In the rows, 128 means zero.
Each path below is one point turned by a fixed rotation once a step. After each direction that follows a path, write how fast that rotation turns it, in degrees each step (0 if it stays still).
Each turn is a multiple of 5 degrees from 10 to 175, or 0.
Each row of a path follows its step; steps can be skipped.
path 1
step 0: [133 135 134 127 136 129 130 135 132 136 134 126 117 134 121 117 128 127
 134 128 121 126 140 135 127 127 126 127 122 121 135 133 133 131 123 127
 143 133 132 125 117 138 130 139 122 138 126 123 130 123 149 125 130 130
 137 112 125 125 141 132 127 134 127 138 141 130 126]
step 1: [128 126 138 125 131 120 132 127 132 130 129 124 114 133 132 121 121 130
 137 131 133 131 141 143 135 116 131 129 127 128 126 135 117 132 120 125
 139 134 136 115 126 126 134 120 127 134 140 127 111 120 127 125 129 132
 124 126 129 125 125 114 118 131 137 141 130 135 123]
step 2: [128 121 132 122 128 128 112 124 125 133 134 133 125 122 126 124 127 128
 134 132 131 121 133 137 129 121 129 132 128 122 121 133 113 145 131 139
 126 114 137 118 114 130 119 126 122 123 132 128 129 126 120 125 119 127
 115 125 122 124 134 134 115 126 135 123 121 141 122]
step 3: [136 130 132 127 145 124 116 125 129 139 141 123 125 129 135 127 117 133
 124 130 128 122 135 147 124 133 119 130 124 131 129 123 126 141 134 130
 131 112 134 123 129 130 121 139 125 128 127 124 138 131 137 127 125 131
 140 111 125 128 131 135 128 132 123 124 139 128 128]
step 6: [135 128 143 125 139 125 117 117 125 124 129 124 123 122 123 122 117 134
 121 128 124 135 130 137 135 133 119 125 125 125 129 127 121 140 135 121
 135 118 137 123 121 129 123 121 124 128 132 130 138 140 131 120 121 126
 123 115 122 122 129 135 115 119 132 141 121 130 136]
step 8: [138 131 137 120 132 123 137 124 133 134 135 129 108 143 136 120 111 119
 126 129 130 126 134 143 124 117 129 141 133 125 115 130 122 132 128 131
 130 134 121 127 132 132 130 131 123 135 130 132 124 125 115 140 129 128
 123 124 121 128 129 119 128 131 129 128 135 133 126]
step 11: [144 133 131 118 128 114 134 117 123 125 143 129 127 135 137 124 126 127
 112 123 128 131 136 130 132 118 129 133 123 119 111 118 125 136 134 131
 133 136 128 119 130 126 131 126 129 128 125 121 129 125 129 134 133 131
 134 119 131 125 138 117 128 124 132 141 128 135 135]
step 12: [129 125 135 125 129 137 140 114 139 135 138 143 123 138 131 125 124 122
 120 132 123 131 143 130 124 115 128 133 131 116 131 130 132 130 130 138
 136 128 132 129 122 134 134 126 119 138 124 129 138 129 122 136 129 123
 120 122 121 132 138 133 117 120 129 135 126 134 120]
step 14: [129 126 129 121 133 118 129 131 117 124 138 122 118 120 121 122 141 120
 127 128 130 121 139 137 139 125 127 143 120 114 124 120 119 134 128 131
 130 127 127 119 135 135 128 124 136 131 140 118 131 122 134 126 135 127
 128 118 133 113 131 121 120 133 132 130 126 137 129]
Directions:
[127 128 126 128 127 128 128 130 129 130 128 130 130 129 127 127 126 127
 127 126 129 126 128 127 127 126 125 127 125 129 130 128 128 129 130 128
 127 128 128 131 128 131 130 133 126 128 127 128 127 130 129 127 128 129
 127 131 125 125 129 127 127 130 128 127 130 130 126]
145
[128 125 130 127 126 127 125 125 127 129 130 127 128 124 126 129 131 128
 126 131 126 126 128 130 129 130 128 127 124 129 128 128 127 130 129 127
 125 128 129 127 128 129 128 128 129 127 130 130 128 130 129 127 129 128
 125 129 127 127 127 129 129 128 130 127 128 125 130]
95
[130 127 129 126 127 128 128 130 125 129 126 130 126 128 128 131 128 130
 126 130 128 127 127 131 126 129 129 131 129 129 131 130 129 126 126 128
 129 127 125 128 128 130 127 129 129 130 127 126 131 129 127 129 131 126
 126 128 128 127 129 126 130 129 127 129 130 126 124]
80
[126 131 124 126 126 129 128 127 129 126 128 127 128 131 128 128 128 129
 127 128 129 129 128 130 128 130 126 132 126 127 128 126 125 128 126 129
 126 131 128 126 128 128 128 127 126 127 131 125 127 127 128 128 128 126
 127 130 130 128 128 126 130 128 130 130 131 128 129]
110
[129 128 126 126 126 129 128 126 127 131 128 129 129 127 132 130 126 129
 126 130 130 128 128 127 129 128 127 127 128 129 127 126 131 128 127 130
 127 124 129 127 129 124 127 129 127 125 125 127 129 124 127 128 129 129
 130 129 129 128 127 127 127 129 130 127 130 126 128]
55
path 2
step 1: [132 134 135 133 124 122 128 128 116 139 127 125 129 129 136 125 133 134
 122 125 116 120 132 126 127 125 119 124 132 128 120 135 115 135 122 140
 128 137 135 122 135 119 128 135 118 126 127 124 135 132 131 132 127 124
 120 122 125 133 125 137 114 130 124 122 120 138 119]
step 2: [127 128 130 134 121 123 134 131 127 126 126 118 128 126 131 123 138 128
 127 122 123 130 127 128 134 128 129 120 128 126 120 129 122 136 129 129
 136 139 119 124 119 120 142 122 117 115 128 128 134 134 132 108 120 122
 122 127 136 124 128 140 139 127 127 135 124 126 128]
step 3: [124 119 120 123 122 127 129 120 127 142 137 124 126 128 124 134 138 133
 137 122 125 120 129 128 124 134 120 123 138 123 121 137 114 125 133 126
 135 139 125 126 129 127 133 123 125 131 119 119 131 132 129 116 125 121
 134 136 125 119 116 125 118 126 128 120 129 132 134]
step 6: [135 129 123 132 131 127 126 123 131 130 123 123 118 129 128 138 144 138
 126 124 129 126 122 123 123 126 122 133 127 122 133 137 119 118 142 134
 127 139 139 107 126 117 137 126 134 124 127 123 125 122 132 131 128 125
 132 128 131 128 128 129 123 131 132 123 123 121 131]
step 7: [124 134 128 138 120 124 121 128 125 129 126 129 129 123 126 124 133 126
 140 140 125 132 132 116 134 137 131 132 124 125 118 130 118 129 133 123
 132 143 135 124 133 121 132 126 129 122 136 131 115 118 132 126 130 124
 138 129 134 129 121 128 138 147 120 129 127 125 134]
step 8: [136 119 136 126 125 128 117 129 131 136 143 129 127 125 120 136 136 144
 133 128 129 131 125 126 131 122 130 135 129 127 119 132 121 133 132 131
 132 136 129 130 118 123 120 133 131 127 140 121 121 122 124 124 132 122
 139 119 142 124 127 130 132 128 138 125 126 137 128]
step 9: [133 114 125 142 130 128 127 118 137 131 126 131 127 128 135 128 129 132
 127 124 134 122 126 124 137 132 141 132 122 126 125 140 115 133 126 126
 136 138 138 119 126 118 117 126 134 123 137 129 137 128 127 131 125 126
 133 135 124 142 127 130 131 133 134 124 127 127 119]
step 12: [136 125 128 134 125 122 128 122 139 141 131 141 126 119 132 133 124 121
 128 123 129 121 129 120 137 132 121 120 128 131 115 136 117 134 120 140
 126 135 132 126 129 123 129 132 134 128 124 132 132 123 130 121 111 126
 134 130 122 117 125 131 135 130 124 132 136 131 127]
step 13: [144 128 135 131 122 117 119 124 126 126 126 134 133 129 122 130 130 128
 129 127 117 130 125 123 140 123 112 129 122 120 127 126 128 133 128 115
 136 136 132 127 123 123 124 132 124 120 122 121 137 135 127 124 116 114
 128 128 125 123 127 124 121 129 137 129 131 137 126]
Directions:
[128 128 127 130 128 130 130 127 127 128 125 127 128 126 131 130 131 127
 127 129 128 132 129 129 124 127 128 127 127 128 127 125 129 125 126 129
 127 130 128 129 126 126 129 129 128 126 129 127 128 129 130 130 125 129
 128 127 128 130 125 129 127 127 127 125 126 128 127]
80
[130 130 129 127 128 128 130 132 128 125 128 128 129 127 126 126 128 126
 131 130 126 129 129 131 128 126 127 128 126 127 128 127 128 130 128 126
 127 130 125 130 127 126 128 130 129 127 128 131 126 129 127 125 128 125
 128 128 131 130 127 126 128 126 129 131 127 128 127]
130
[129 127 128 129 129 131 128 129 131 127 131 127 128 123 129 129 127 127
 124 126 128 127 128 128 128 125 130 128 129 130 128 130 129 131 128 131
 130 127 127 126 128 127 131 128 130 129 128 127 129 128 127 128 126 129
 125 128 131 129 126 128 131 127 129 130 128 128 129]
110
[128 127 125 127 125 127 128 128 129 127 127 128 126 128 128 130 127 128
 131 126 127 127 129 128 127 129 128 129 128 129 129 130 130 126 126 126
 126 131 131 126 131 128 129 130 129 131 126 130 129 127 127 128 126 128
 126 127 127 132 125 126 126 132 130 130 129 130 129]
120
